Turns in one plane each, and the order they were made in; the first pair answered
j365 (before -> after):
[  4 -10   0  -3  -6 -24   3  32  22   4  -4 -17] -> [-15   3  18  -9  24 -17 -15  19  13 -11  -2 -10]
[ -1  -5  -4  -4  -4 -10   5  17   1  -3   3  -3] -> [ -8   0   4  -5  11  -5  -1  11   0 -11   5  -1]
[  1 -20  -7   3   5  11  13   1   0 -12   8 -11] -> [ -8 -11  -5  -4  -5 -22   6   2 -15  -3   0  -1]
j441 (before -> after):
[  7  -4 -10   2 -17   6   6  -3   4  11   0   2] -> [  2   3  -7  -2 -18  -2  -1  -8  -3  12  -4   9]
[ -5 -11   9   2  21  10   3   8   8 -11   8  -8] -> [ 5 -6  2  7 10 25  4 -1 11 -8  7 -5]
[-11  -3   1   0   7   4  -8  -1   5  -4   1   2] -> [-9 -3  0  1  5  7 -5  0  8 -5  1  0]
[ -9  -3   5  -8   0 -23   0   6  -4   2  -2   2] -> [ -4 -16   2  -6   0 -13   8  12   6   0   4  -5]
j611 (before -> after):
[ -4  18  -9  -2 -19   4  -2 -11  -1   7  -1   1] -> [ -8  21  -4  -2  -7  13  -4 -16   0   0   2   1]
[  7  -4  -4  -2 -10  -4  13   6   0   5   0  -8] -> [-2  1  6 -2 13 10  5 -3  0 -8  5 -7]
[-7  4  9 -5 15  8 -3  1  1 -5  1 -4] -> [ -1  -2  -1  -6  -9 -14   3  10  -2   8  -3  -3]
Pairs:
(two turns a pair)
[ -1  -6  -1   1  -4 -17 -19  22   3 -29  -6   8] -> [ 16 -10 -11  11 -14   8  -9  18  15 -25  -4   3] : j441 j441
[ 10  -3 -27   3 -32 -39   5  22 -10  20   0  -2] -> [-23  17  12  -2  45   4 -27  -3 -13 -20  12   1] : j441 j365
[ -9   9  13  -2  -1 -14  -4  -9 -15 -11   2  17] -> [  3   0   2   1 -21 -20   6   0 -11  -1   0  14] : j365 j365
[ -4 -11   0  -3  -1 -14   7  13   1   0   3 -10] -> [ 6 -5 -5  7 -4 18  6 -4  8  0  3 -9] : j611 j441
[ -4  29   0  -3  -5  -4 -20 -26 -15   3 -12  19] -> [  8  20 -14  -1 -26 -13  -7 -19 -10  15 -16  17] : j365 j365
[  7  19  -4  -2 -22 -13 -14 -34 -15  16 -23  15] -> [ -7  22  14  -4  15   8 -25 -40 -11  -3 -16  11] : j365 j441
[  7 -17  -6  -2   8   7   3   5   1  -2   8 -14] -> [  8 -16  -8  -4   1  -4   4   9  -3   3   5 -12] : j611 j611
[ -1   1  -6   8  12  27  -6   3  33 -13  -3  -9] -> [  5  15 -20   5 -28  -8  -8  -2  14  11 -20   8] : j441 j365
[-12 -11  10  -8   5 -17  11  21   8  -8   6  -8] -> [ -4 -16   3  -4  -3  -7  19  21  14  -6   7 -12] : j365 j611
[-11  20  12  -1   8  -6 -13 -19 -16  -1   5  15] -> [-10 -13  15  -1  22  -1   6  12   4 -13  19  -7] : j441 j441
[-21   3  11   2  23  -4  -8  -6  -7  -9  -7   4] -> [  0 -21  -8   8  -5 -10  17  16   6   3  -6  -9] : j441 j365
[ 34 -13 -10   3  -2  43  16  -4  11 -23   6  -9] -> [  8  30   3 -12  -3   1 -21 -31 -29 -14 -15  24] : j441 j441
[ 13  -6  -5   5 -19  15   9   7   5  -2  12   1] -> [  0  14   2  -3 -19  -6  -8  -5 -16   3   3  16] : j441 j441
[ 20 -17 -11  12  -5  15  16   3  17   3   7 -12] -> [  4  -4   5   8  24  26   1  -8  14 -10  10  -9] : j365 j365
[ -9   3   4  -2  -2 -13  -5  -5  -6   3  -3   7] -> [ -5 -10   5   1   8   2   4   4   7  -6   4  -5] : j441 j365
[-15   0   8  -4  41  -3  16  17   1 -13  14  -9] -> [ -6  -8   2   1  35   8  24  21  10 -11  16 -15] : j365 j611
[ -1  21  -6   1 -15  -9 -15 -12 -16   9  -8  11] -> [  1  -7   1   7  16  27   1   6  10 -12  10 -13] : j441 j365
[ 22   1  -7  -5 -34 -13   5  -9  -4  22  -4   1] -> [ 16   9  -2  -8 -30 -20  -1 -15 -11  21  -5   8] : j365 j611
[  6  -5  -4   0  -5 -19  15  15  -7   3  -5   4] -> [11  8 -2  8  4 23  9 -8 -2 -3 -2  6] : j611 j441
[ -6 -10  -6  -6  -3  -9 -10  11   8   7   3 -16] -> [ -3 -13  -5  -4   1   0  -9  10  11   4   5 -19] : j365 j365
[  2  -6   7 -14  24  -6 -14  16  17  -6   8  -4] -> [  9 -12   3 -12  20   1  -9  17  23  -5   9  -8] : j365 j611
[-8  6  7 -2  7  1 -9 -3 -8 -6  1 -1] -> [ -4   6   2  -3  -2 -12  -6   1 -10   0  -2   0] : j365 j365
[-10   4 -14   2   2   5  -6  -4  -1 -11 -15   3] -> [-14  -1  -9  -1   7   1  -3   4  -1 -14 -13  -2] : j441 j441
[-7  2 13 -3 14 -1 -7 -1 -1 -6 -1 -2] -> [ -1  -8   4  -3  -5 -16   2  11   0   2  -2  -5] : j441 j611
[-1 17 -5 -5 -8 -6 -4 -4 -9 -4 -6  4] -> [-2 18 -2 -4 -2  3 -6 -6 -8 -9 -5  5] : j611 j611
[  0  16   3   3  -2   1 -10 -14  -8   5  -3   9] -> [ 8 -6  1  7  4 18  7  2  9 -2  6 -8] : j441 j365
[-13   6  10  -3  18   3 -13  -2 -16   0  -7   7] -> [ 12   3  -8   8 -12  18  -1  -8  -7  14  -8   5] : j365 j441
[  0   3  10  -7 -13  -9   1 -11 -12   4 -10   5] -> [ -1   4  15  -4   2  12   0 -16  -6  -7  -6   2] : j365 j441
[  0  19   6 -12  10  18 -17 -20  -5  -5   0   8] -> [ 13   0 -12 -13 -26 -14   3   4  -3  14  -5   2] : j441 j611
[-19  23   3   8  14 -16 -17  -4 -14  29   2  10] -> [  8 -11 -15  17  -4  -1  12  20  14  34  11 -11] : j441 j611
[ 25 -12 -20   6  -9  39   0 -18  13  10 -12  28] -> [ 21 -12 -25  -3 -29  -6   2  -6   0  22 -20  34] : j611 j611
[ 1 -5  4  5 18 28  2 -2 10 -6  6 -1] -> [-14   8  13  -4  24   7 -11  -6  -3  -6   1   9] : j365 j365
[-12  13   7  -3  12 -18  -8 -12 -13   0  -5   0] -> [  8 -15  -7   4  -6 -10  16   9   5   6   2 -16] : j441 j611
[  8  21  19   5 -14  -3   2 -15  -7   8  -5  15] -> [ 15  16  15   7 -22   1   9 -12  -3  12  -6  13] : j365 j365
[-10   3   7  -5  29  21 -10  -4   4 -16   1  -5] -> [ 13  -8 -12   5   2  32   7   0  16  -4   1 -11] : j611 j611
[-14  15  13  -2  18 -17 -11  -7 -14 -15   2  10] -> [  9 -17  -7   5 -11 -20  18  20   3  -5   6  -7] : j441 j611
[ 19   7 -13   4 -26   5   3 -12  -3  13  -7   5] -> [ 21   1 -14   5 -23  11   9  -9   3  11  -3   0] : j611 j365
[ -4 -10   8  -1   8   7   7   8  10  -6   6 -10] -> [ -1   4   2  -5 -13 -18   0   1  -5   9  -5   4] : j441 j365
[ -4  -5   5  -6   0 -23   4   2  -3  -5 -11 -16] -> [ -1 -10   7   0  12   1   7   2   7 -13  -5 -22] : j441 j611
[-11 -12   6  -5  23   2  -5  13  -1  -3  -3 -17] -> [ -4  -9  -6  -6  -6 -21  -3  13 -10  14 -12 -10] : j441 j365
[ -2  17   3   7  11  14  -8 -18  -2  -5   2   9] -> [  0  12   3   8  12  22  -4 -15   4  -7   5   3] : j611 j365
[-12  10   5  -8   9 -15 -18  -9  -8  -3  -4   4] -> [ -3   9   4  -1  17  17 -16 -14   3 -10   1  -2] : j611 j611
[ -8  17   6  -1   6  -6 -11 -16  -4  -2  -8  11] -> [ 12  -7 -10   5 -18  -7  12   6  11   6  -4  -2] : j441 j611
[ 13 -12 -14   2 -22 -13  11  10   0   9  -3  -2] -> [-14  13  11  -3  19   1 -17 -15 -10  -9  -3   9] : j441 j365
[  2  -1  -8  -1  -7   8  -2   5  12 -11  -8  -3] -> [ -4   3  -4  -1   1   9  -5   1   9 -13  -7  -2] : j365 j365
[ 14 -16  -5  -1 -16 -14   9  17  -6   9   0  -4] -> [ 15 -21  -2   3  -2  15  11  13   4   0   6 -11] : j365 j365
[ -3 -13   8   4  18  10   8   6  10 -12  10  -5] -> [-13  -5  13   0  23  -6  -2   3  -1 -13   7   3] : j365 j365
